500 stands for zero in the data rows.
Here are some points:
tensor([327., 556., 508., 326., 582., 387., 660., 327., 622., 607., 483.,
        311., 627., 538., 629., 286., 352., 542., 526., 268., 585., 416.,
        527., 460.])
tensor([650., 331., 512., 504., 497., 611., 370., 569., 367., 440., 244.,
        534., 336., 492., 292., 409., 579., 326., 500., 491., 424., 546.,
        355., 364.])
tensor([587., 492., 532., 539., 580., 372., 546., 580., 442., 488., 570.,
        499., 629., 494., 354., 659., 542., 512., 411., 647., 496., 508.,
        522., 523.])
tensor([630., 496., 460., 628., 395., 570., 467., 635., 584., 413., 508.,
        639., 391., 446., 444., 697., 642., 488., 468., 663., 538., 616.,
        506., 509.])
tensor([751., 388., 407., 435., 519., 767., 255., 665., 356., 545., 429.,
        628., 271., 569., 412., 475., 711., 327., 371., 464., 501., 463.,
        413., 289.])
tensor([471., 518., 505., 491., 500., 482., 545., 562., 466., 470., 511.,
        483., 609., 365., 545., 526., 541., 527., 493., 525., 443., 479.,
        470., 551.])
tensor([402., 559., 447., 337., 561., 407., 655., 390., 528., 598., 640.,
        408., 508., 523., 687., 340., 335., 608., 505., 229., 466., 409.,
        586., 631.])
tensor([647., 476., 512., 509., 430., 560., 425., 557., 451., 483., 437.,
        571., 440., 540., 443., 567., 569., 495., 462., 541., 485., 507.,
        495., 451.])
tensor([235., 676., 501., 462., 556., 322., 626., 337., 571., 583., 577.,
        437., 667., 550., 550., 459., 315., 580., 493., 474., 549., 403.,
        568., 555.])
tensor([370., 521., 471., 520., 539., 472., 555., 493., 528., 452., 632.,
        421., 571., 447., 628., 663., 406., 607., 561., 548., 477., 590.,
        557., 507.])
tensor([677., 498., 639., 587., 422., 523., 333., 602., 451., 381., 552.,
        563., 520., 474., 387., 738., 549., 418., 467., 667., 484., 544.,
        468., 412.])
tensor([583., 527., 440., 559., 508., 590., 427., 586., 502., 493., 423.,
        549., 374., 354., 466., 512., 599., 459., 488., 545., 384., 579.,
        403., 463.])
tensor([242., 536., 484., 462., 609., 396., 570., 468., 515., 491., 428.,
        473., 603., 436., 543., 391., 453., 560., 420., 413., 417., 447.,
        462., 667.])
tensor([629., 465., 606., 680., 472., 510., 484., 556., 450., 429., 512.,
        667., 418., 460., 477., 681., 585., 489., 525., 679., 483., 587.,
        612., 377.])
tensor([510., 428., 600., 590., 406., 514., 438., 494., 487., 502., 447.,
        583., 391., 662., 622., 317., 576., 461., 444., 437., 455., 463.,
        503., 513.])
tensor([377., 459., 566., 417., 471., 398., 676., 298., 658., 509., 603.,
        473., 586., 538., 765., 496., 441., 629., 601., 376., 661., 512.,
        611., 662.])
tensor([733., 482., 455., 637., 458., 603., 419., 579., 533., 520., 541.,
        519., 393., 493., 381., 601., 676., 433., 489., 663., 580., 618.,
        521., 490.])
tensor([673., 446., 538., 612., 508., 592., 503., 494., 476., 467., 452.,
        568., 368., 610., 359., 518., 561., 426., 517., 562., 507., 478.,
        498., 353.])
tensor([622., 429., 339., 440., 591., 647., 352., 627., 375., 631., 338.,
        538., 277., 511., 327., 382., 623., 443., 300., 503., 482., 374.,
        313., 508.])
tensor([567., 470., 494., 655., 589., 602., 301., 723., 374., 466., 375.,
        637., 488., 542., 232., 663., 617., 419., 391., 670., 484., 491.,
        484., 410.])
tensor([294., 588., 488., 479., 524., 516., 506., 510., 465., 537., 617.,
        425., 678., 364., 632., 572., 534., 469., 540., 543., 495., 522.,
        553., 542.])
tensor([616., 557., 357., 572., 595., 557., 408., 617., 397., 566., 457.,
        587., 377., 534., 351., 552., 522., 468., 419., 663., 426., 518.,
        495., 522.])
tensor([584., 423., 414., 540., 569., 534., 428., 536., 466., 491., 425.,
        581., 372., 513., 369., 405., 557., 411., 435., 557., 575., 552.,
        473., 402.])
tensor([725., 438., 469., 474., 514., 674., 425., 566., 458., 430., 546.,
        597., 425., 682., 332., 549., 521., 522., 499., 528., 528., 343.,
        566., 457.])
tensor([482., 478., 572., 327., 348., 554., 526., 381., 633., 528., 599.,
        481., 429., 581., 751., 295., 408., 500., 611., 258., 471., 492.,
        636., 636.])
tensor([325., 503., 490., 381., 485., 368., 717., 242., 702., 541., 610.,
        387., 517., 468., 747., 324., 411., 650., 535., 305., 651., 595.,
        558., 580.])
tensor([335., 505., 556., 398., 415., 419., 619., 330., 595., 565., 522.,
        409., 614., 487., 651., 363., 488., 496., 562., 252., 584., 584.,
        521., 556.])
tensor([444., 516., 586., 641., 351., 408., 559., 388., 650., 565., 547.,
        471., 609., 572., 583., 520., 501., 552., 588., 592., 488., 581.,
        599., 597.])
tensor([546., 511., 554., 461., 360., 449., 473., 540., 439., 459., 510.,
        482., 626., 529., 507., 593., 547., 562., 442., 617., 509., 539.,
        465., 603.])
tensor([338., 584., 521., 523., 568., 427., 530., 526., 570., 508., 669.,
        426., 638., 420., 578., 601., 453., 631., 465., 498., 458., 578.,
        611., 594.])
tensor([353., 584., 523., 474., 430., 425., 712., 355., 635., 579., 676.,
        502., 573., 563., 732., 486., 454., 721., 562., 497., 499., 514.,
        670., 723.])
tensor([522., 533., 555., 535., 395., 431., 603., 373., 554., 455., 561.,
        496., 414., 502., 538., 539., 428., 550., 563., 529., 388., 577.,
        637., 575.])
Then 34 other points, each followed by its number:
tensor([272., 495., 623., 524., 448., 347., 630., 459., 585., 464., 611.,
        466., 641., 408., 644., 651., 353., 618., 559., 464., 399., 620.,
        573., 636.]) 0
tensor([523., 427., 579., 585., 489., 332., 535., 372., 505., 530., 456.,
        377., 587., 623., 449., 482., 439., 520., 472., 497., 486., 457.,
        491., 478.]) 1
tensor([571., 406., 409., 503., 546., 671., 482., 526., 335., 518., 328.,
        596., 218., 564., 372., 303., 526., 416., 549., 319., 463., 354.,
        434., 474.]) 2
tensor([281., 572., 567., 546., 442., 339., 553., 423., 613., 504., 495.,
        367., 540., 437., 612., 414., 359., 573., 649., 546., 508., 544.,
        549., 466.]) 3
tensor([424., 555., 481., 395., 419., 435., 562., 345., 601., 518., 554.,
        417., 594., 510., 694., 438., 480., 599., 503., 367., 585., 614.,
        571., 483.]) 4
tensor([702., 488., 399., 475., 505., 597., 413., 534., 415., 516., 348.,
        528., 404., 580., 340., 529., 572., 489., 480., 578., 572., 328.,
        485., 315.]) 5
tensor([710., 465., 468., 488., 523., 597., 402., 671., 460., 535., 443.,
        538., 407., 552., 331., 519., 677., 416., 410., 542., 566., 489.,
        387., 360.]) 6
tensor([692., 522., 422., 522., 490., 578., 371., 556., 446., 454., 511.,
        608., 389., 510., 397., 513., 607., 459., 320., 570., 537., 386.,
        545., 413.]) 7
tensor([615., 559., 579., 365., 308., 542., 523., 292., 654., 422., 631.,
        575., 453., 618., 755., 354., 388., 676., 641., 314., 506., 407.,
        620., 602.]) 8
tensor([608., 507., 384., 520., 401., 650., 397., 572., 401., 535., 485.,
        414., 527., 336., 443., 537., 552., 339., 563., 579., 568., 638.,
        482., 407.]) 9
tensor([635., 473., 555., 621., 410., 590., 332., 613., 447., 480., 421.,
        578., 395., 431., 368., 609., 635., 392., 538., 553., 497., 577.,
        458., 416.]) 10
tensor([741., 502., 448., 468., 471., 590., 501., 584., 451., 481., 504.,
        657., 377., 508., 334., 534., 613., 410., 477., 516., 502., 515.,
        509., 455.]) 11
tensor([457., 529., 397., 347., 579., 441., 621., 420., 464., 596., 523.,
        428., 468., 451., 527., 308., 364., 557., 569., 362., 562., 472.,
        434., 396.]) 12
tensor([316., 481., 511., 484., 409., 422., 553., 458., 646., 518., 487.,
        465., 637., 465., 649., 570., 414., 631., 512., 620., 488., 576.,
        475., 545.]) 13
tensor([453., 501., 596., 489., 376., 455., 540., 427., 546., 462., 561.,
        519., 450., 573., 622., 448., 447., 558., 473., 394., 474., 479.,
        582., 549.]) 14
tensor([451., 518., 584., 546., 548., 442., 447., 615., 351., 491., 372.,
        522., 595., 559., 343., 567., 550., 396., 396., 516., 438., 389.,
        423., 398.]) 15
tensor([192., 528., 663., 590., 461., 370., 677., 304., 732., 491., 481.,
        385., 652., 297., 712., 458., 306., 522., 698., 368., 498., 589.,
        481., 638.]) 16
tensor([371., 492., 573., 473., 569., 436., 437., 496., 433., 429., 482.,
        507., 720., 633., 440., 469., 364., 600., 456., 513., 444., 354.,
        534., 475.]) 17
tensor([454., 561., 465., 499., 597., 537., 479., 579., 390., 542., 498.,
        516., 600., 465., 337., 558., 528., 463., 374., 586., 441., 466.,
        429., 512.]) 18
tensor([626., 492., 486., 655., 581., 514., 387., 672., 463., 540., 460.,
        541., 439., 453., 323., 665., 630., 432., 397., 789., 368., 568.,
        345., 457.]) 19
tensor([465., 584., 423., 370., 621., 464., 627., 415., 493., 503., 511.,
        396., 537., 436., 566., 476., 422., 485., 552., 421., 484., 441.,
        523., 524.]) 20
tensor([680., 505., 380., 491., 617., 558., 428., 584., 331., 414., 450.,
        598., 396., 529., 340., 539., 528., 458., 554., 527., 496., 435.,
        497., 427.]) 21
tensor([455., 565., 422., 381., 442., 517., 564., 491., 493., 563., 555.,
        518., 494., 588., 628., 343., 436., 524., 428., 522., 490., 414.,
        558., 507.]) 22
tensor([334., 614., 574., 516., 457., 337., 625., 436., 597., 515., 616.,
        443., 626., 473., 728., 575., 509., 617., 574., 492., 441., 659.,
        655., 694.]) 23
tensor([518., 471., 539., 593., 457., 512., 507., 312., 651., 362., 531.,
        484., 467., 465., 543., 406., 498., 500., 555., 417., 458., 579.,
        609., 496.]) 24
tensor([620., 433., 523., 634., 509., 519., 334., 642., 393., 454., 450.,
        525., 434., 563., 334., 618., 534., 446., 481., 532., 426., 492.,
        457., 383.]) 25
tensor([223., 556., 613., 546., 440., 272., 632., 350., 685., 445., 491.,
        370., 698., 420., 711., 559., 260., 577., 678., 375., 496., 655.,
        591., 605.]) 26
tensor([258., 476., 614., 485., 463., 353., 690., 283., 713., 451., 561.,
        410., 612., 415., 717., 432., 300., 670., 652., 358., 514., 511.,
        638., 612.]) 27
tensor([500., 504., 544., 407., 431., 532., 465., 521., 533., 462., 476.,
        545., 397., 467., 623., 485., 569., 527., 496., 494., 463., 538.,
        424., 490.]) 28
tensor([847., 489., 445., 454., 580., 676., 360., 660., 342., 498., 477.,
        653., 392., 598., 234., 528., 649., 310., 381., 618., 428., 328.,
        367., 419.]) 29
tensor([666., 429., 492., 537., 462., 700., 312., 566., 339., 448., 326.,
        623., 210., 749., 277., 337., 501., 322., 417., 484., 470., 294.,
        441., 312.]) 30
tensor([446., 568., 510., 367., 427., 402., 728., 301., 685., 552., 777.,
        368., 573., 493., 755., 383., 500., 639., 579., 383., 591., 613.,
        691., 582.]) 31
tensor([571., 625., 466., 521., 495., 688., 395., 550., 437., 566., 431.,
        548., 529., 408., 351., 672., 543., 508., 574., 673., 537., 490.,
        346., 442.]) 32
tensor([629., 405., 509., 557., 458., 620., 479., 501., 482., 482., 501.,
        612., 224., 536., 482., 416., 580., 491., 482., 441., 483., 512.,
        543., 475.]) 33
Which three of these numbered points are nearest to each point below, looking only along the 8 directions in which the first points spread most? Their numbers follow each, nearest first.
tensor([599., 391., 405., 345., 494., 659., 414., 539., 380., 547., 387.,
        598., 174., 631., 452., 285., 579., 391., 386., 334., 465., 397.,
        392., 348.]) > 2 30 33
tensor([214., 468., 583., 569., 498., 479., 539., 479., 426., 503., 401.,
        518., 643., 581., 469., 514., 398., 550., 381., 476., 543., 405.,
        529., 578.]) > 17 1 13
tensor([557., 472., 482., 593., 509., 456., 500., 444., 503., 436., 476.,
        536., 448., 429., 515., 525., 496., 551., 573., 446., 495., 476.,
        532., 480.]) > 24 28 14
tensor([504., 452., 536., 518., 424., 511., 466., 494., 492., 432., 442.,
        549., 333., 431., 630., 436., 532., 543., 472., 477., 517., 525.,
        478., 508.]) > 28 24 33
tensor([534., 452., 400., 554., 545., 616., 455., 531., 342., 534., 395.,
        600., 270., 541., 455., 365., 529., 449., 443., 450., 441., 371.,
        431., 465.]) > 2 33 21
tensor([430., 545., 516., 565., 468., 514., 550., 439., 532., 569., 500.,
        540., 601., 474., 542., 573., 498., 557., 505., 543., 479., 525.,
        520., 637.]) > 13 14 28
tensor([341., 480., 568., 400., 396., 428., 740., 347., 656., 517., 714.,
        499., 592., 519., 824., 427., 399., 645., 500., 384., 619., 604.,
        587., 667.]) > 31 4 27
tensor([404., 498., 608., 477., 474., 290., 645., 413., 628., 421., 598.,
        377., 670., 505., 577., 512., 431., 585., 543., 468., 581., 531.,
        674., 542.]) > 3 13 4
tensor([337., 645., 455., 299., 601., 382., 657., 383., 569., 519., 633.,
        432., 515., 475., 746., 390., 390., 632., 526., 221., 497., 538.,
        651., 688.]) > 31 4 27
tensor([352., 521., 483., 355., 516., 396., 612., 248., 494., 518., 610.,
        449., 489., 499., 650., 296., 361., 635., 442., 216., 433., 352.,
        492., 640.]) > 22 12 20
tensor([474., 444., 545., 555., 505., 524., 489., 539., 525., 423., 434.,
        644., 418., 495., 589., 483., 473., 512., 531., 462., 465., 475.,
        483., 543.]) > 28 14 24
tensor([563., 565., 443., 499., 450., 677., 367., 581., 495., 548., 431.,
        465., 454., 380., 386., 446., 579., 421., 620., 555., 582., 520.,
        384., 382.]) > 9 6 32
tensor([623., 421., 460., 529., 547., 550., 377., 553., 423., 527., 404.,
        522., 404., 510., 335., 452., 601., 413., 402., 635., 507., 452.,
        369., 358.]) > 6 5 7
tensor([295., 546., 544., 470., 464., 539., 551., 478., 567., 558., 552.,
        485., 722., 342., 599., 551., 416., 581., 615., 549., 575., 486.,
        460., 544.]) > 13 0 3
tensor([494., 454., 542., 542., 436., 467., 478., 437., 558., 538., 597.,
        512., 672., 557., 542., 538., 587., 543., 398., 550., 545., 462.,
        464., 602.]) > 13 1 22
tensor([342., 552., 666., 585., 351., 382., 705., 351., 675., 387., 614.,
        459., 661., 436., 654., 606., 328., 675., 702., 389., 510., 521.,
        718., 579.]) > 26 27 0
tensor([339., 507., 530., 237., 619., 462., 629., 344., 533., 487., 607.,
        465., 572., 485., 750., 290., 376., 584., 553., 251., 477., 370.,
        461., 507.]) > 12 20 4
